Questions about the array below. Counting starts at 0.
1) The entry directly above 10?
2) The entry in row 0 and column 2?
3) The entry directly above 3?
4) The entry in the top-right corner?
5) The entry just right of 25?
6) The entry just left of 25?
7) The entry at row 1, column 0?
8) The bottom-right entry?
[[ -9 -10  -6 -26 -14  -8  20  19 -10 -15 -10   8 -12  13]
 [ -1  -4  25  15  -6  -5   1  17  14  24  13  10   1  -1]
 [-11  -8  -2 -24 -20  -9  22  18  -9  -5  -9   7 -12   7]
 [-14  -6  11   3  -3  13   6 -16   6  -3  -4  -3   6   2]]
1) 8
2) -6
3) -24
4) 13
5) 15
6) -4
7) -1
8) 2

Read these off the array that follows.
1) What is the second smallest entry?
2) What is the median entry?
3) What is the entry directly below the centre entry?
4) What is the entry just left of 2.94?
5) What is the entry directly above -2.59?
6) What is the 2nd-last entry, reading row by row?
7) What is the entry directly above 10.04?
8) What is the entry in the bottom-left corner?
[[-5.39, 11.69, 28.44, 28.36, 20.88, 16.05, 2.88, -19.54, -14.08, -7.06, 0.00],
 [-1.21, 6.28, 10.45, 20.51, 16.44, 9.63, 3.77, -0.57, -8.12, -5.83, 0.00],
 [-1.98, 6.60, 8.99, 7.44, 8.77, 9.94, 6.83, 1.28, -3.55, 1.40, 3.15],
 [3.74, 7.84, 6.05, -5.83, -6.92, 5.01, 9.47, 4.95, 10.02, 20.63, 12.67],
 [3.13, 4.19, 5.63, 12.31, 12.37, 5.65, 4.82, 4.84, 0.08, -3.57, 0.68],
 [13.83, 6.57, 5.28, 4.65, 6.52, 1.21, 2.20, 5.95, 6.75, 3.24, 5.69],
 [14.02, 4.98, 4.84, 16.10, 13.07, 1.14, -5.20, 6.01, 2.65, -5.06, 1.01],
 [10.03, 6.10, 0.73, -8.26, -16.60, 1.91, 9.72, 10.95, 22.36, 25.51, 14.55],
 [-1.26, 4.98, 7.18, 10.04, 10.91, 9.04, 6.60, 3.02, -2.64, -1.78, 1.30],
 [7.06, 4.19, 0.83, -3.00, 2.56, 3.05, 7.85, 10.28, 14.87, 10.46, 6.68],
 [-2.70, 8.53, 10.66, 2.94, 5.65, 11.07, 7.93, -0.51, -3.66, 6.88, 6.27],
 [0.00, 6.42, 6.29, -2.59, 1.81, 7.61, 9.72, 4.23, 5.30, 12.60, 7.97],
 [-8.79, 8.74, 17.93, 6.63, 8.58, 23.62, 12.38, -10.13, -10.60, 3.31, 3.16],
 [-2.04, 2.63, 5.28, 9.22, 11.56, 9.76, 7.45, 4.75, -0.58, -2.41, 0.36],
 [8.03, -11.06, -13.26, 0.84, 7.81, 2.34, 7.42, 22.47, 19.37, 1.69, 1.65]]
1) -16.60
2) 5.30
3) 9.04
4) 10.66
5) 2.94
6) 1.69
7) -8.26
8) 8.03

[[  43.95  -52.51 -162.61   93.01  -81.73   76.22  -49.18  -74.84   48.05
  -170.40]
 [  64.00  -53.95 -188.36   65.22  -50.01  -68.64  -53.39  118.52   32.85
   -54.24]
 [  -2.21   78.58 -199.53  -11.12   70.19  -12.28  -69.81  -33.39  238.09
   -43.71]
 [ -55.06  -39.14  123.59  -55.25  -10.22   63.63   85.72   70.61  192.85
   -21.56]
 [  59.76  -16.73   95.36   37.77   78.99   76.34  -25.18   31.33   71.41
    33.79]
 [ -41.78  -36.67   12.74   29.36  -73.63   77.13  -58.33  -41.60  -93.93
   -32.68]
 [  28.40  -31.87  -16.36 -228.11  141.38   -5.48  -38.49  -65.66    4.34
   -94.13]
 [   1.63  -26.71   95.24  -76.49  109.96   13.42  -21.98   56.48  -31.85
    91.02]]
The minimum -> -228.11
Give the entry just left of -81.73.
A: 93.01
Give the entry just right of the largest entry.
A: -43.71
The entry just right of -188.36: 65.22
Give the entry just left of -188.36.
A: -53.95
Give the entry just right of 76.34.
A: -25.18
Give the entry just left of 123.59.
A: -39.14
Give the entry just right of the smallest entry.
A: 141.38
The entry just left of -162.61 is -52.51
The entry just right of -5.48 is -38.49

[[2, -33, -8, -11, 4],
 [-12, -32, 2, -3, -9],
 [-3, -23, 5, 0, -27],
 [-2, 5, 11, 9, -32],
 [27, 8, -5, -4, -20],
 [-11, -13, 11, 6, -29],
 [-17, -30, 0, -3, 5],
 [20, -18, -6, -9, -21],
 [31, 2, -10, -9, -10],
 [0, -34, -5, -9, -3]]
The entry in the bottom-right corner -> -3
The second entry on the diagonal from the top-right corner is -3
The entry just left of 9: 11
Give the top-left entry.
Answer: 2
The entry directly above the smallest entry: 2
The third entry from the end, reading row by row -> -5
Give the fourth entry, reading row by row.
Answer: -11
The entry directly below 8 -> -13
Give the bottom-left entry.
Answer: 0
Give the largest entry in the last column.
Answer: 5
The top-right entry is 4
The entry directly above 6 -> -4
Give the entry directly below -17.
Answer: 20
Give the 3rd entry on the diagonal from the top-right corner.
Answer: 5
Give the entry directly above 20.
Answer: -17
The entry directly above -13 -> 8
Give the entry just right of -17.
Answer: -30
Give the entry directly below -8.
Answer: 2
The last entry in the row that holds the largest entry -> -10
The 4th-last entry, reading row by row is -34
The second smallest entry is -33
The entry directly below 4 -> -9
Give the largest entry in the first column.
Answer: 31
Give the entry directly above -23.
Answer: -32

Questions about the array below. Indices start at 0.
1) The entry at row 1, column 0?
2) The entry in the bottom-left corner?
3) The entry just right of -34?
4) The entry in the top-right corner?
5) The entry directly above 20?
6) The top entry of the column that holds the smallest entry?
7) The entry directly below 17?
8) The entry at row 2, column 1?
[[  7   0   0   0   0   1   0]
 [  0  -6 -34 -19  24   0   1]
 [  3  11   9  -5 -15 -11   2]
 [ -3   7  20  18   0 -12  -7]
 [  3  17  24  15  -5 -23 -25]
 [-26   0   6  18   6  -6   1]]
1) 0
2) -26
3) -19
4) 0
5) 9
6) 0
7) 0
8) 11

[[1440 6047 5714 1511 2583 7312 1929 1732]
 [2158 7580 7659 2465 4944 9861 2628 2758]
 [7531 7233 6640 6708 1420 9045 5612 6276]
 [3806 2553 2150 3787 3125 1545 4256 4004]]
Indices start at 0.
Give the entry in the top-right corner.
1732
The entry in row 1 and column 0 -> 2158
Give the entry in row 0 and column 2.
5714
Give the smallest entry.
1420
Give the entry in row 2 and column 0.
7531
The entry directly above 7580 is 6047
Give the entry just right of the largest entry.
2628
The entry just right of the smallest entry -> 9045
Give the entry directly above the largest entry.
7312
Give the entry directly below 5714.
7659
The entry in row 0 and column 0 -> 1440
The entry directly above the smallest entry: 4944
The entry at row 1, column 1: 7580
Give the entry in the bottom-right corner.
4004
Give the entry just right of 1511.
2583
Give the bottom entry of the column that holds the smallest entry.
3125
